[[124 140 155]
 [109 122 127]
 [112 125 128]
 [124 135 127]
 [133 145 131]]
->
[[109 122 127]
 [124 135 127]]

[[149 130 126 121 136]
 [128 119 133 109 121]]
->
[[128 119 133 109 121]]

[[117 110 123 135]
 [118 128 131 109]
 [117 144 137 115]
 [146 107 126 141]]
->
[[118 128 131 109]
 [146 107 126 141]]

[[122 125 148 125 134 130 131 141 109 127 132]
 [126 127 133 131 127 133 128 138 126 131 134]
 [130 128 122 137 120 138 123 136 134 129 140]
 [134 133 128 129 134 127 133 122 134 130 126]
 [131 130 138 138 124 145 121 138 117 120 152]
 [146 145 123 128 147 118 147 108 157 140 112]
 [137 138 140 128 144 127 140 124 130 132 127]
 [130 132 146 126 142 127 139 134 120 132 127]]
->
[[126 127 133 131 127 133 128 138 126 131 134]
 [134 133 128 129 134 127 133 122 134 130 126]
 [146 145 123 128 147 118 147 108 157 140 112]
 [130 132 146 126 142 127 139 134 120 132 127]]

[[128 127 128 124]
 [128 134 127 127]
 [125 131 127 152]
 [127 125 127 133]
 [128 131 129 133]
 [131 111 138 121]
 [124 128 118 122]
 [125 127 120 124]
 [127 125 128 132]
 [129 120 135 137]
 [129 132 128 124]]
->
[[128 134 127 127]
 [127 125 127 133]
 [131 111 138 121]
 [125 127 120 124]
 [129 120 135 137]]

[[129 102]
 [122 133]
 [134 128]
 [130 128]]
->
[[122 133]
 [130 128]]

[[107 126 132]
 [111 130 132]
 [125 135 122]
 [136 140 128]
 [133 120 126]
 [134 147 135]
 [146 103 111]
 [133 104 127]]
->
[[111 130 132]
 [136 140 128]
 [134 147 135]
 [133 104 127]]

[[127 128 128 129 127 125 129 130 128 128]
 [122 131 125 126 135 131 132 125 134 127]
 [138 134 137 129 140 149 124 121 131 136]]
->
[[122 131 125 126 135 131 132 125 134 127]]
---
[[113 131 153]
 [126 128 139]
 [130 124 136]
 [126 126 130]
 [118 131 145]]
->
[[131 153]
 [128 139]]

[[140 107 124]
 [126 152 140]
 [133 126 134]
 [127 143 145]]
->
[[107 124]
 [152 140]]

[[151 105 126 130]
 [135 137 132 137]
 [123 130 133 124]]
->
[[105 126]
 [137 132]]

[[131 127 128 128]
 [129 127 128 128]
 [129 130 128 128]
 [129 132 127 129]
 [140 106 134 123]]
->
[[127 128]
 [127 128]]

[[107 151 156]
 [126 130 131]]
->
[[151 156]
 [130 131]]

[[129 130 127 128]
 [130 123 129 127]
 [136 133 127 129]
 [154 130 126 128]
 [130 130 127 129]]
->
[[130 127]
 [123 129]]

[[104 122 151]
 [147 120 102]]
->
[[122 151]
 [120 102]]
---
[[128 124 143 143 119 116 127 118]
 [118 136 112 138 137 118 134 136]
 [126 133 146 134 130 151 132 129]
 [111 147 117 132 115 122 118 125]
 [150 148 123 134 127 121 129 124]
 [121 117 135 113 112 120 123 124]
 [148 136 119 132 145 125 126 118]
 [126 143 154 131 127 122 146 127]]
->
[[128 118 126 111 150 121 148 126]
 [124 136 133 147 148 117 136 143]
 [143 112 146 117 123 135 119 154]
 [143 138 134 132 134 113 132 131]
 [119 137 130 115 127 112 145 127]
 [116 118 151 122 121 120 125 122]
 [127 134 132 118 129 123 126 146]
 [118 136 129 125 124 124 118 127]]

[[130 136 103 129 128 128 127 129 128 129 127 128]
 [128 138 113 128 128 129 127 128 128 128 129 126]]
->
[[130 128]
 [136 138]
 [103 113]
 [129 128]
 [128 128]
 [128 129]
 [127 127]
 [129 128]
 [128 128]
 [129 128]
 [127 129]
 [128 126]]

[[113 124 119 134 117 137 121]
 [127 118 125 131 132 124 130]
 [137 132 140 131 115 131 122]
 [121 124 113 133 123 124 125]
 [125 133 114 126 136 118 132]
 [128 136 144 132 122 137 132]
 [131 140 131 132 119 134 144]
 [126 128 129 135 107 124 122]
 [130 131 120 127 141 123 140]
 [127 129 120 137 136 121 133]
 [118 145 117 124 124 136 138]
 [123 131 141 138 134 134 129]]
->
[[113 127 137 121 125 128 131 126 130 127 118 123]
 [124 118 132 124 133 136 140 128 131 129 145 131]
 [119 125 140 113 114 144 131 129 120 120 117 141]
 [134 131 131 133 126 132 132 135 127 137 124 138]
 [117 132 115 123 136 122 119 107 141 136 124 134]
 [137 124 131 124 118 137 134 124 123 121 136 134]
 [121 130 122 125 132 132 144 122 140 133 138 129]]

[[115 116 133 137]
 [134 108 123 140]
 [124 140 131 111]
 [114 148 111 139]
 [122 139 151 147]
 [121 132 145 130]
 [149 112 124 123]
 [149 137 125 141]
 [107 122 106 150]]
->
[[115 134 124 114 122 121 149 149 107]
 [116 108 140 148 139 132 112 137 122]
 [133 123 131 111 151 145 124 125 106]
 [137 140 111 139 147 130 123 141 150]]

[[135 138 132 127 133 123 128 130 132 131 124 127 122 130 131 121]
 [120 130 134 135 128 130 125 123 125 126 132 130 128 129 127 132]
 [103 120 137 146 117 139 123 108 113 119 140 133 139 127 123 143]
 [109 124 136 142 121 137 123 112 116 122 138 132 136 126 124 140]]
->
[[135 120 103 109]
 [138 130 120 124]
 [132 134 137 136]
 [127 135 146 142]
 [133 128 117 121]
 [123 130 139 137]
 [128 125 123 123]
 [130 123 108 112]
 [132 125 113 116]
 [131 126 119 122]
 [124 132 140 138]
 [127 130 133 132]
 [122 128 139 136]
 [130 129 127 126]
 [131 127 123 124]
 [121 132 143 140]]

[[100 115 112 125 133]
 [108 120 101 150 135]
 [134 137 148 142 119]]
->
[[100 108 134]
 [115 120 137]
 [112 101 148]
 [125 150 142]
 [133 135 119]]

[[158 123]
 [119 148]
 [121  99]
 [138 127]
 [142 145]
 [115 108]
 [115 127]]
->
[[158 119 121 138 142 115 115]
 [123 148  99 127 145 108 127]]

[[121 125 130 131 123 131 129 128 132 132]
 [143 115 130 131 128 135 136 135 130 107]
 [148 107 128 141 130 137 144 135 130  99]
 [137 129 113 145 125 122 102 127 130 123]
 [127 128 125 127 130 125 132 127 129 127]
 [145 118 132 142 130 134 137 132 129 109]
 [129 128 128 131 131 128 134 127 126 127]]
->
[[121 143 148 137 127 145 129]
 [125 115 107 129 128 118 128]
 [130 130 128 113 125 132 128]
 [131 131 141 145 127 142 131]
 [123 128 130 125 130 130 131]
 [131 135 137 122 125 134 128]
 [129 136 144 102 132 137 134]
 [128 135 135 127 127 132 127]
 [132 130 130 130 129 129 126]
 [132 107  99 123 127 109 127]]
